One turn sends every row of this set to another row. A few are shown first. Where does it send the rows asked after them?
K_609: [-26  19  10 -16 -14  -8  -9   5   3  32  14 -19 -12  50 -21  11  -6  11
 -21 -13  18 -10  10  -7 -13 -18  13 -15  11  27  -9  -4  -4]
K_661: [-22  23  11 -14 -17  -8 -12   7  -3  36  11 -14  -8  53 -17  10  -8  10
 -27  -9  10 -10  15 -11  -5 -20  16 -11  10  26  -4  -4  -7]
K_312: [-15  20   2   6  -5  12  -2  19 -12 -19 -10   1  14   1  17  14 -11   5
 -30  17  11  -7   9  19  12 -10 -24 -38   7  30 -23  10  -9]
K_971: [ -9  23  -1   9   2  11   7  19 -12 -11 -13  -7  22   4  22   1 -13  15
 -35  12   6  -5  12  12   9 -12 -25 -41  13  18 -22  14  -4]
K_519: [-15  -5  10   1  -9  -7 -14  19   9   8  -1 -12   8  23   4 -18   9  -4
  -3  -8  19 -27  25  -7 -20 -16 -35   7  -9  -2   2 -12  -2]
K_584: [ -5  37   2   4 -19  -8  -4  10  22   7   6  20   4  35  11  14   3  43
 -22  10  32 -10  13   7  12   8   4 -19  21   0 -14  20   3]
K_654: [-10  33   4   0 -24  -2  -4  12  21   6  -2  17   7  34  12  16  -3  45
 -25   8  25 -10  16   7  21   6  -4 -16  22  -2 -12  24  -1]
K_866: [ -6  40   7   1 -24  -4 -10  14  16   7   6  19   7  38   7  16   1  38
 -27   8  20 -10  16   7  15   6  -1 -17  26  -1  -6  30   1]
K_68: [-10  27   3   7   2  13   6  17 -11 -11 -12  -3  13   2  18  12  -8  11
 -38  13  16 -13   5  12  17  -9 -23 -35   1  33 -22  18 -11]
K_319: [-18  22   7 -12 -17 -11  -5  12  -3  40  10 -18  -9  49 -19   6  -7  15
 -26  -9  21 -16  15  -6  -3 -17  12 -11  14  32  -3   0  -6]
K_651: [-16  -3  10 -15 -11  -8 -13  24  13  12  -4 -10  15  18  -2 -15  15 -12
  -6  -9  24 -20  22  -4 -23 -16 -24  11  -1   3   3  -9   3]
K_194: [-13   0   0  -1   6 -11 -11  -5   6  10   0   4 -10  55  14   5  15  19
 -19   5 -15  17  -6   3  13   0  16   5  -2  15  11  16   0]
K_422: [-12  30   7   9   4   8   0  19 -15 -17  -9  -7  16   2  26   5 -13  11
 -38  10   2  -8   3  14  10 -10 -18 -35   4  21 -25  10  -6]
K_203: [-11   1   2  -5   9 -17 -16  -7   5  15  10   0 -14  43  14  15  16  19
 -27   5 -12  26   0   6  11  -8  13  -1  -2  19   6  11   4]
K_352: [-12  -9  12  -7  -9 -12   1  16  12  13   5 -13  17  17   9 -17  11  -7
   0  -5  20 -31  21  -7 -25  -9 -22   6  -4   6   6 -12   1]
K_721: [ -9   0  -2  -5 -24  -7   1  17   2   3   2   0  18  19  13  18   0   5
   9 -17  23 -49   7  -3  13  -5   7 -22  -3  22 -31  11   8]
K_850: [-19  -8   5  -7  -8 -11  -9  20  10   2   7 -11  12  21   6 -17   9  -7
  -5  -1  17 -28  23  -8 -23  -9 -22   8 -13  -6   1 -14   2]
K_608: [-13   2  10  -6  -9 -13 -11  24  11  18   4  -5  13  17   5 -16  14  -8
  -3  -9  29 -22  18 -10 -24 -14 -29   4  -6   4  -1 -15  -5]
K_244: [-11  27   6  10   1   6   9  21 -16 -16 -17  -3  13   4  15  16 -14  13
 -29   4   5  -6   3   9  13 -12 -27 -37   6  23 -21  17  -2]
K_323: [ -7   4  -3  -1   2  -2  -9  -5   9  16   9   0  -1  46  21  10  17  15
 -20   3  -9  28   1  11  16  -2  17   6   4  23  12  14   7]
K_299: [-13   3  10  -8  -5  -8 -15  25   1  13   1 -17  13  16  -4 -23   5   4
   1  -5  18 -22  25  -3 -14 -12 -27  14  -8   7   2 -20  -2]
K_514: [-17  23   5   6   9  11  -2  28 -14 -19 -10  -4  26   8  19   8  -5  10
 -33   8   7 -10   7  16  17 -10 -15 -45  -5  25 -15   9  -2]
K_744: [-12  24   4   8  -5   8   2  23 -11 -13 -13   2  19   6  18   4  -8  15
 -38   6   8 -10  11  21  11 -17 -28 -35   6  22 -24  26  -9]
K_628: [-13  -6   8   0  -4  -5 -13  22   7  15   6 -13  21  21   2 -15   3  -4
  -8  -9  22 -28  16 -11 -29 -14 -25   8  -2  -5  -2 -12   0]
K_998: [-17  -1   2  -3  10 -14 -10  -6  -1  13   2   1 -12  45  13   4  13  16
 -23  -5 -15  25   4   3  21  -8   9   2   0  21  10  17  10]
K_177: [ -9  -8  -1   0  12  -9  -5  -1   9  17   3   2  -8  41  12   3  19  18
 -25  -3 -15  23  -3   3  18  -1  13  -2   3  14  14  14   5]
K_858: [-16   2   1  -7 -18  -5   0  14   1   4   8  -1  19  16   7  17   7   0
  11 -23  22 -45   7  -7   9  -1   7 -26  -6  17 -32  13   5]
K_126: [-10   1  -4  11  16 -12 -11  -6  18  15  -2   3  -2  46   8   3  19  16
 -20   1  -8  28   9  10  17   4  11  -1   1  16   6  10   7]
K_526: [-13   5   4  -4 -21  -9  -6  22  -2   5  11   2  13  24   7  18   9   2
   6 -19  24 -45   9  -4  11  -4   7 -29 -12  24 -35  18  10]
K_104: [ -9  -1   4   3   4  -8 -13   5  11  23   5   0  -9  47  18   8  19  16
 -21   3  -6  26   1   6  15  -2  19   4  -6  19   9  22   0]

K_850 goes to K_998
K_651 goes to K_323
K_628 goes to K_194
And these:
K_654 goes to K_858
K_721 goes to K_609
K_526 goes to K_319
K_352 goes to K_203
K_514 goes to K_299
K_608 goes to K_104
K_422 goes to K_519

